35 -43
58 38
-64 -90
|
-43 35
38 58
-90 -64

-28 62
95 -26
-57 -65
-77 -88
-72 47
-19 65
74 -11
63 -85
-20 34
-40 38
|
62 -28
-26 95
-65 -57
-88 -77
47 -72
65 -19
-11 74
-85 63
34 -20
38 -40

68 -26
-80 41
64 12
68 3
18 -50
|
-26 68
41 -80
12 64
3 68
-50 18

26 -13
39 52
76 26
-28 -32
27 5
-34 -26
-38 22
-53 -10
101 55
68 105
|
-13 26
52 39
26 76
-32 -28
5 27
-26 -34
22 -38
-10 -53
55 101
105 68

38 -98
15 -58
95 -67
-17 30
101 -6
43 73
86 86
|
-98 38
-58 15
-67 95
30 -17
-6 101
73 43
86 86

-2 -51
8 -77
27 -16
|
-51 -2
-77 8
-16 27

11 33
-19 -53
44 11
-11 9
-12 0
11 0
-84 19
70 0
29 -12
|
33 11
-53 -19
11 44
9 -11
0 -12
0 11
19 -84
0 70
-12 29
---
102 -19 -59 -6
95 -8 -78 -4
83 5 -55 -7
90 -7 -54 -8
88 -10 -82 -9
96 1 -62 -1
82 2 -38 -9
93 27 -56 8
87 -11 -74 -10
86 -2 -36 -8
101 -4 -60 2
102 -17 -44 -5
|
-5 -44 -17 102
2 -60 -4 101
-8 -36 -2 86
-10 -74 -11 87
8 -56 27 93
-9 -38 2 82
-1 -62 1 96
-9 -82 -10 88
-8 -54 -7 90
-7 -55 5 83
-4 -78 -8 95
-6 -59 -19 102

-14 -78
-5 -10
-8 -15
39 38
|
38 39
-15 -8
-10 -5
-78 -14

10 -4 35 41 -96 -4 -4 -54 -51
25 -21 -14 66 8 -73 -27 -13 -30
-85 95 30 -2 42 -12 -27 8 -7
52 -66 -36 -22 -5 4 -23 -36 23
-8 -8 13 59 -59 -34 1 -7 -101
42 -83 14 -17 -42 40 53 -41 82
76 -18 8 58 -40 -25 -16 -19 11
|
11 -19 -16 -25 -40 58 8 -18 76
82 -41 53 40 -42 -17 14 -83 42
-101 -7 1 -34 -59 59 13 -8 -8
23 -36 -23 4 -5 -22 -36 -66 52
-7 8 -27 -12 42 -2 30 95 -85
-30 -13 -27 -73 8 66 -14 -21 25
-51 -54 -4 -4 -96 41 35 -4 10

27 10 -32 -29 -3 9 2 10 -12 -57 -52 11 14 -1 4
-14 7 22 28 7 -20 -11 -18 28 39 6 -12 -11 -5 2
33 -58 -87 -9 -25 22 41 -67 -61 0 14 -19 -7 25 7
38 24 -44 -27 -8 2 -5 6 -11 -55 -42 18 0 -3 18
|
18 -3 0 18 -42 -55 -11 6 -5 2 -8 -27 -44 24 38
7 25 -7 -19 14 0 -61 -67 41 22 -25 -9 -87 -58 33
2 -5 -11 -12 6 39 28 -18 -11 -20 7 28 22 7 -14
4 -1 14 11 -52 -57 -12 10 2 9 -3 -29 -32 10 27

-24 -17 17 -9 -10 -2 -42 -88 -15 -8
-32 -37 -62 24 25 41 -56 -34 8 9
-24 -47 -43 17 24 18 -49 -37 9 20
-27 -41 -22 -10 21 -20 -7 -27 29 21
-2 -44 -40 17 5 -23 -9 -36 41 26
|
26 41 -36 -9 -23 5 17 -40 -44 -2
21 29 -27 -7 -20 21 -10 -22 -41 -27
20 9 -37 -49 18 24 17 -43 -47 -24
9 8 -34 -56 41 25 24 -62 -37 -32
-8 -15 -88 -42 -2 -10 -9 17 -17 -24

0 3 8 43 33
39 19 30 59 51
9 -13 15 -17 -25
15 4 13 13 10
-9 5 -10 17 21
-38 19 -43 23 39
-22 40 -34 82 98
29 23 21 66 61
|
61 66 21 23 29
98 82 -34 40 -22
39 23 -43 19 -38
21 17 -10 5 -9
10 13 13 4 15
-25 -17 15 -13 9
51 59 30 19 39
33 43 8 3 0

-6 -96 14 -81 -79 89 29 19 41 16 -89 21 -10 24
-7 65 7 -22 -41 -105 -18 -16 -34 -28 -25 -68 107 -23
|
-23 107 -68 -25 -28 -34 -16 -18 -105 -41 -22 7 65 -7
24 -10 21 -89 16 41 19 29 89 -79 -81 14 -96 -6

-20 -9 -11 -2 -13 15
13 -13 62 8 2 10
4 -7 27 -10 -35 80
-1 -9 29 -12 -33 79
-9 -9 33 15 14 0
|
0 14 15 33 -9 -9
79 -33 -12 29 -9 -1
80 -35 -10 27 -7 4
10 2 8 62 -13 13
15 -13 -2 -11 -9 -20
---
-28 50 44 -32 -103 -47 4
47 44 -10 -63 -55 0 34
17 -60 -53 -4 -8 -53 -40
|
4 -47 -103 -32 44 50 -28
34 0 -55 -63 -10 44 47
-40 -53 -8 -4 -53 -60 17

35 94 -13 -47 -96 56 14 -51 0 64
-10 22 18 13 17 25 -40 -27 47 -16
6 60 33 13 -30 -12 -89 34 -45 -50
-69 -3 -6 -43 24 40 -32 -8 81 -44
|
64 0 -51 14 56 -96 -47 -13 94 35
-16 47 -27 -40 25 17 13 18 22 -10
-50 -45 34 -89 -12 -30 13 33 60 6
-44 81 -8 -32 40 24 -43 -6 -3 -69

-3 -18 -6 -9 -32 -40 -2 -44
6 -12 -43 -27 -53 -46 -21 -28
-34 0 25 40 32 -45 60 -71
-88 2 0 10 74 88 -39 71
65 -34 5 -30 -66 -74 12 -54
-8 -23 -45 -46 -34 -4 -50 15
1 -18 -43 -31 -54 -46 -25 -30
|
-44 -2 -40 -32 -9 -6 -18 -3
-28 -21 -46 -53 -27 -43 -12 6
-71 60 -45 32 40 25 0 -34
71 -39 88 74 10 0 2 -88
-54 12 -74 -66 -30 5 -34 65
15 -50 -4 -34 -46 -45 -23 -8
-30 -25 -46 -54 -31 -43 -18 1

23 19 31 36 28 29
30 20 -68 28 28 31
65 -22 28 -61 87 -44
-40 -32 -10 -51 -43 -49
46 27 -64 36 48 33
29 22 38 37 33 35
-6 -13 -34 -13 -7 -11
-55 -45 45 -44 -53 -43
-26 -29 -19 -21 -25 -20
|
29 28 36 31 19 23
31 28 28 -68 20 30
-44 87 -61 28 -22 65
-49 -43 -51 -10 -32 -40
33 48 36 -64 27 46
35 33 37 38 22 29
-11 -7 -13 -34 -13 -6
-43 -53 -44 45 -45 -55
-20 -25 -21 -19 -29 -26

16 -50 -8 -31 15 -40 14 74 16 62 -76 1 69 13 8 29
24 37 -72 -53 -5 32 26 -56 28 -46 98 -74 0 10 -64 -32
|
29 8 13 69 1 -76 62 16 74 14 -40 15 -31 -8 -50 16
-32 -64 10 0 -74 98 -46 28 -56 26 32 -5 -53 -72 37 24

60 -23 -29 -61 0 -11 0
0 88 49 71 0 -11 -27
48 -23 -19 -1 -5 -46 0
77 0 -42 11 98 -69 -39
-52 -73 -40 4 0 -27 35
0 33 -11 -17 -46 47 -52
14 11 32 0 20 25 -17
36 4 -36 -56 0 78 -43
8 0 -9 -5 63 -67 -46
-31 7 0 54 29 0 -9
-21 0 -49 -22 -59 -1 -20
|
0 -11 0 -61 -29 -23 60
-27 -11 0 71 49 88 0
0 -46 -5 -1 -19 -23 48
-39 -69 98 11 -42 0 77
35 -27 0 4 -40 -73 -52
-52 47 -46 -17 -11 33 0
-17 25 20 0 32 11 14
-43 78 0 -56 -36 4 36
-46 -67 63 -5 -9 0 8
-9 0 29 54 0 7 -31
-20 -1 -59 -22 -49 0 -21

4 33 19 -20 -53 -33 -35 9 7
90 -71 2 12 5 -43 23 9 -24
|
7 9 -35 -33 -53 -20 19 33 4
-24 9 23 -43 5 12 2 -71 90

96 93 -56 -92 -75 -32 101
-75 -43 78 64 -46 -19 61
34 -86 -94 34 -45 -29 15
48 74 2 -92 42 -17 -49
-93 26 -88 -81 -51 -67 -56
-30 9 53 -79 93 87 -39
95 -37 78 6 -61 31 -36
-82 -40 -53 20 -69 -35 61
-72 4 44 -99 -17 -82 17
-15 -97 68 -92 -39 -60 92
-88 19 -19 35 80 79 15
1 84 80 -98 -100 5 73
|
101 -32 -75 -92 -56 93 96
61 -19 -46 64 78 -43 -75
15 -29 -45 34 -94 -86 34
-49 -17 42 -92 2 74 48
-56 -67 -51 -81 -88 26 -93
-39 87 93 -79 53 9 -30
-36 31 -61 6 78 -37 95
61 -35 -69 20 -53 -40 -82
17 -82 -17 -99 44 4 -72
92 -60 -39 -92 68 -97 -15
15 79 80 35 -19 19 -88
73 5 -100 -98 80 84 1
